One turning vector, and how many steps it has turned
The counts run from 0 to 418.
[ 15  23 -21   1  34  11 -12 -29 -34 -11  19  11  -6 -13  26  20 -21  10
  -5  16   1  -1  -7   1   6 -22 -28  20 -13  13  11 -33 -49  26  11 -12
  33   8 -22 -47 -49 -10   6  -9  -1  -9  21  17 -25  35   8]  301
[ -9  26  -7 -27  -2   9  -4 -40  15 -13   7  35   2   0  23   5  22 -23
 -60 -21  29  11   1 -11  12 -21 -37  25 -17   6   1  19 -20  31  12  -9
  14   1  13 -19 -44 -19 -21 -18   4 -24  17  25   2  35   2]  354
[ -8  20 -14  -9  -2   4 -17 -56  10 -24   1  20  -5   7  27  11  34 -14
 -51 -25  19  -1  10 -20   4   4 -35  14 -26   6 -10  25 -25  30   6 -31
   9   4   8  -9 -34 -31   1  -2  24 -19  16  32 -14  31   3]  353
[-40  56   1 -20  -5  19  -6 -22 -26 -34  44 -21 -17   6  13  23   6  20
   7  23  -8  21  16 -15  20  18  17  -5  -9  23  15 -11 -24 -12  25 -15
   2 -15  12   2 -18   8   7 -21  20  16  43  42  18  43  -8]  59
[-12  20 -35   8  12 -22 -17 -56  24 -21   5   3 -13  -1  44  -9   8  22
 -37  -6   1  18  25 -10  50  12 -40  16 -36   5  -2  -8 -39   7  11 -22
   8 -13   0 -21  -4 -20  -7 -29   2   6  25  10 -13  21 -16]  374
[-27  46 -13 -26 -23  -8 -17 -32 -24 -19  22  -8  -4  -5  22  22  24  23
   4 -10   2  16  -9 -38  16   7  -2   8  -1   9 -21 -12 -46   2  -1 -16
  46 -22  -7 -46 -42 -14  11  14   1 -25  32  20   5  23  24]  382
[-18  21 -21 -35 -16  -4  -3 -50   0 -19  16  22   3 -10  27  26   5  18
 -41 -11  26   2  -8 -14   0 -13 -32  31  -9  27   1   5 -30  16   4   0
  16 -13  -5 -18 -36 -30  24  -1 -25 -31  13  33 -23  42  13]  183
[  5  17  -7  -6   1  23   5 -49 -29 -14   6   3  -1  22  28  29   5  25
 -23  40   8   8 -21  10  33   6 -35  -3 -20  24  27  -6 -19  -9  23  -8
  -3 -20 -25  -9 -26 -36  16 -24 -21   6  23  42  -8  34 -17]  85
[-34  43  -8 -33   3  11 -14 -25   3  -1   9   8   1 -24  10  31   7  -1
 -55  -3   7 -23   1  -4  51   5 -18  34 -24  17  18 -15 -22   3  16  15
   0   5 -16  16 -23 -10 -32 -29 -17  -5  58  27 -12   4   1]  32
[-11  28 -24 -28   9 -34 -19 -49   8  -6   3   5  -3 -10  43  24   4  24
 -36  -9  -3 -11  12  -3  59  25 -34  26 -34   2  19 -11 -27  10   2 -13
  -5   2  12   3  -5 -15 -15 -13  -4  -7  41  -1 -21  23  -4]  116
[-35  34 -15 -28  -1   3   3 -49  13 -10  35  25 -12  -7  20   3  10  11
 -41   4  11  18  -3  -5 -17 -20 -27  12 -14  14   1   5 -15   6  21  16
  20  -5 -18 -24 -30  -7  -5  -4  -2 -16  -3  57  -6  48 -12]  356
[-49  45 -11 -38  11 -11   2 -46  12 -18  11   9 -13  -5   6  -6  27  14
 -27   2  23   4   2 -17 -13 -15 -14  16  -3  19  -6   3 -30   6  25   4
  23  -7 -21 -17 -14   6   4  -3  -5 -30   2  71  -8  49  -2]  357
[-11  43  -4 -13  -4  20  13   5   6 -54   8   8 -12   9  14  -4  20  -7
  -7   8   2  28   0 -17  21  18  -1  19  -1  16  18   2 -50  27  17 -27
 -14  -7  -4  -4 -28 -12 -18 -65 -10  18  18  29 -10  40   4]  261
[-16  37 -16  -7  14  25 -32 -25 -34 -13  37   1   1  10   9  55  -6  -1
 -15  16  -2   6  19 -26  17  19  13  -5 -36  21  -5 -20 -36   8  27 -21
  -3  18   0   8 -33 -11  10   3  13  -2  45  20   8  24   5]  233
[-15  44   4 -35  31 -23  -4 -47   5 -22   7  13  10  12  18  10  14  12
 -10  -2  26 -15 -21 -13   0 -25 -15  39  -7  11   1  -5 -48  12 -23 -13
  14   6 -26 -25 -21  19   4   1 -36 -38  19  43  -8  33  21]  99
[-11  33 -20 -12  16   5  -1 -25 -34 -38   8  33 -22  24  23  28   1  15
  -5  11 -11  42   9 -26   1   5 -13  24   8 -17  14  -9   7  32  41 -24
   7   2  15 -14   4   2 -16 -45   8   2   1  28   8  52   8]  241
[ 12  57  -4 -20   3  -7  14 -32 -12 -15  25  29  -3  30  28  11   9  21
 -10  -9 -14  10  -1 -10  20  -2 -13  17  -4  -6  50  13 -30   4 -25 -37
  -1  -6 -13 -44  -4  10 -30 -20   9  23  53  25  -6  14  -9]  198
[-32  54 -11 -32   4  13 -13 -19 -13 -11  31  20   3 -20  -1  44  -3  -6
 -47   6   4  -9  -5  10  33   3  -7  21 -24   7   9 -24 -12   9  20   7
  -5   5 -21  11 -30   0 -25 -36 -18   9  51  42 -13   6  -9]  33
[ -8  14  -5 -18  14  -4 -19 -45 -35 -21   4  -4 -30   7  11  28 -18   9
  -5  22  18  14  -6 -11  12  31 -35 -33 -15  13  27 -19 -40 -17   4  -7
  22 -29   1 -21 -21   7  23 -21  -2 -13  37  20 -27  50 -13]  191
[-25  47 -28 -26  -2 -34 -20 -14 -21 -55  19  -6  -3   0  10  26  -3  14
   7 -10  -4  15  -6  -2  16  12 -18  19  -3 -12 -21 -31 -15  17   7  -8
   6 -18  -4 -22   5  -2  -2 -23 -22   4  25  41 -35  29   8]  293
[  0  45 -13  -9  21 -32 -17 -26  14 -39  41  -6  29   6  21  17   5  26
 -18 -11  -4   0   2   7  32 -10   2  50  -7  14   1  -1 -50  30 -20 -22
 -10   8  -6  -8 -11  -2 -18  -5  -8   1  29   6 -17  46  28]  400
[-19  32 -11 -15  19  -6  -6 -52   3 -27 -12  10 -21   9  28   7  18  23
 -16   2  -2  19  17 -38  29  19 -18  23   5 -15  26   2  -6  12  21 -36
  24 -12  21   2  -6   0 -12 -24  25 -17   2  12   5  47  18]  243
[  5   4   2 -32  45 -15 -39 -55  -6  -6 -20  16 -18  24   9  39  -8  18
  -9  26   8  -4   3 -31  23  23 -21 -10 -31   6  20 -19 -46  -1  -1 -12
  17   2  -8 -14 -15   9  -1  -9   9 -25  26  17 -13  43   2]  18
[-20  46   3 -49  -5 -16  -9 -26 -22 -11  -4   7  32  14  -8  23  34   1
 -35  31  13   3 -16 -23  19  10   8  15  -6 -11  23  -4 -24   6  16   8
  -2 -15  -6  16 -18  13 -41 -22   2  -3  23  47  -1  39  22]  337
[ 21  37  -3 -17  14  15  15 -20 -49 -11  -7   8  -5   0   5   5 -26   8
  -8  30  17  21 -11  -6  22 -13  -9  22 -10   1  29 -27 -41  18  23  15
  -3 -25 -27 -36 -39  14   3 -45  -8  -4  15  34 -12  39 -10]  389
[-11  43  -8 -39  33 -32 -14 -33 -21 -17  10   6  -8   7  14  44  10  15
   6  13   6 -23 -13  -7 -11  -6  -5  42  -9   7  10 -10 -42  16  -7 -25
  -2  16   0   3 -20  16  11  -6 -29 -29  21  37 -13  47  18]  14
[  6  20 -27  17  27  -1   5 -36  -9 -19   7  12  20  26  20   6   9  16
 -33   6  -5   4 -21   2  31 -12 -18  19 -28  24  10  -8 -45  18  19 -30
  -9   6 -40 -23 -10 -23  14 -20 -30   5  14  46 -20  31   1]  1
[-25  18  -6  -5   7  -2 -13 -55 -19 -27  37   3  12  14  14  11   2  12
 -44 -24   3  20   0   7  30 -32 -24  11 -25   6  16 -12  -7  16  10 -10
  34  -9  -9  -1   5 -10  -7  18  23   1  33  28 -34  55   2]  225
[-17  31 -26 -24   5 -15 -18 -48 -18  -1  14  15  -5   8  50  37  11  32
 -33  -5 -20  -2  17 -11  28  29 -19  20 -32  -6  19 -17 -19   9   0 -22
  -7  -4   4  -6   8 -28   5 -13  10  -1  33  -2 -33  23 -13]  115
[ 10  44   2  -8  30  -3  -5 -33 -36 -14   6  -2 -10   2  28  11   7 -15
  -4 -10  13 -27  -4   1  36 -18 -29  16  -3  -1  15 -10 -44  17  -9 -35
  33   9  12 -27 -48   3  -2 -14  -5 -17  50   5  -3  15  14]  299
[-36  51 -26 -19  -9 -15  -8 -24 -21 -46  26   9 -13  -5   7  17 -20   5
 -13  -8   4  21  -2  26  19  11 -24  21  -1 -11 -18 -32  -9   7  16   6
   0 -31  -9 -22  -7  11  -9 -37 -29   3  40  44 -39  15  -3]  292
[-24  37 -13 -16  22 -11 -34 -48 -34 -27  28  -2  -8  17  21  59 -17  20
   2  24   0   7  21  -8  20  20   9  16 -26   3  -5 -42 -22   7   3 -15
 -14  14   6   6 -18   2   5   1   1  -2  40  24   2  21  14]  318
[  2  32   1  -5   2  25 -11 -10 -15 -38  15  -7  -9  -6  10  35  -7 -25
 -23  20   6   9  27 -25  41  38  -6  18 -20  16   7   5 -47   9  11 -26
 -12  -8  39   9 -43 -14   3 -42   6  13  49  10  15  29  -6]  62
[-44  59   0 -44  10 -13  11 -15   3 -12  17  15  -8   2  12 -15  37  -5
 -24  -2  16  -2   5 -13   6 -10  -7  21  -3  13  -2   4 -39  -4  15  -5
   6 -11 -10 -12  -9  23  -5 -21  -2 -26  19  57   8  52   6]  358
[-11  38 -24  -7   0   5   6 -23  -1 -51  11  18 -15  25  23  15   1  29
   3  17  -1  40   0   6  20  19  -8  14 -16   5   4 -14 -20  29  20 -21
 -10 -14 -19 -23  -9 -14   3 -52 -20  16   6  35 -42  36  -1]  89
[-27  50   9 -37   9  -6  -8  -9   3 -33  19 -29  11 -13  12   3  26  16
  -6  12   4   9  11 -18  29 -12   4  26  -7  22   9  18 -36  -4  23   2
  18 -10  11   0 -15   1 -19 -19   1  14  21  42  -1  66  10]  57
[ 17  31 -11 -15  28  11   1 -29 -36 -15   6  10 -22 -12  21  30 -40  15
 -11  22 -11   4  -8   5   3  -1 -22  38  -9   2  42 -31 -28  33  17 -13
  21  -6  -9 -23 -36 -12   5 -21  11   0  19  27 -36  35  -3]  216
[-14  25 -11  -2   8  -8 -11 -36  30 -28   6   4 -11  -7  39  -6   6   3
 -42 -19  10  12  11   5  65   9 -42  20 -19   8  -5  -5 -30  13   8  -9
  14 -21   1 -24 -12  -3 -23 -35  -6   0  38  15  -8  24 -21]  375
[-21  42  -3 -44   6 -24 -40   1 -18 -25 -12   5   2  -6  -3  35  24 -10
  -6  15  -3  -6  -2 -25  28  -2  -7  20 -15  -2 -16  -5 -23  22  29   1
   3   5   8  -9 -17  -3 -36 -46 -17   0  37  43  -9  34   8]  36
[-41  36 -18 -27 -24   9   2 -23 -35 -29  29  45 -10  18  17  35   7   5
 -26 -34  29  24   0  -4  35  21  -6  -6 -16  -5  -6 -23  -6  31  -2 -14
  -2  -3   5 -10 -17 -16  17 -19  -5 -15  38   9 -27  31  14]  8
[ 16  44  -4 -18  28 -22   1 -27 -39 -19  -8  24 -11  21  10   9  -8 -10
 -23  11   5  10  15 -10  23  -2   9  34 -20 -29  33 -25 -30  29  -1 -19
 -15 -14 -21 -17 -21  24 -31 -35  29  -2  26  35 -13  29  -3]  219
[ 14  25  -4 -13 -10  30  11 -33 -37  -4  10  17  11  24  35  29   2  21
 -23  43  16  10 -23  -6  44   7 -24 -11 -12  18  21   5 -32 -13  17   3
  -5 -13   1 -16 -38 -21   8 -23  -5   8  35  17   5  32  -8]  84
[  0   8 -17 -12  14  -2  -6 -21 -40 -11 -11   4   0   9 -18  23   1  -6
 -33  -7   4  -4 -20 -18  19  19 -31 -13 -25  25  31 -10 -49  -2  13 -16
  27 -13 -18 -12   1 -11  23 -24 -15  -7  27  34 -32  69   4]  107
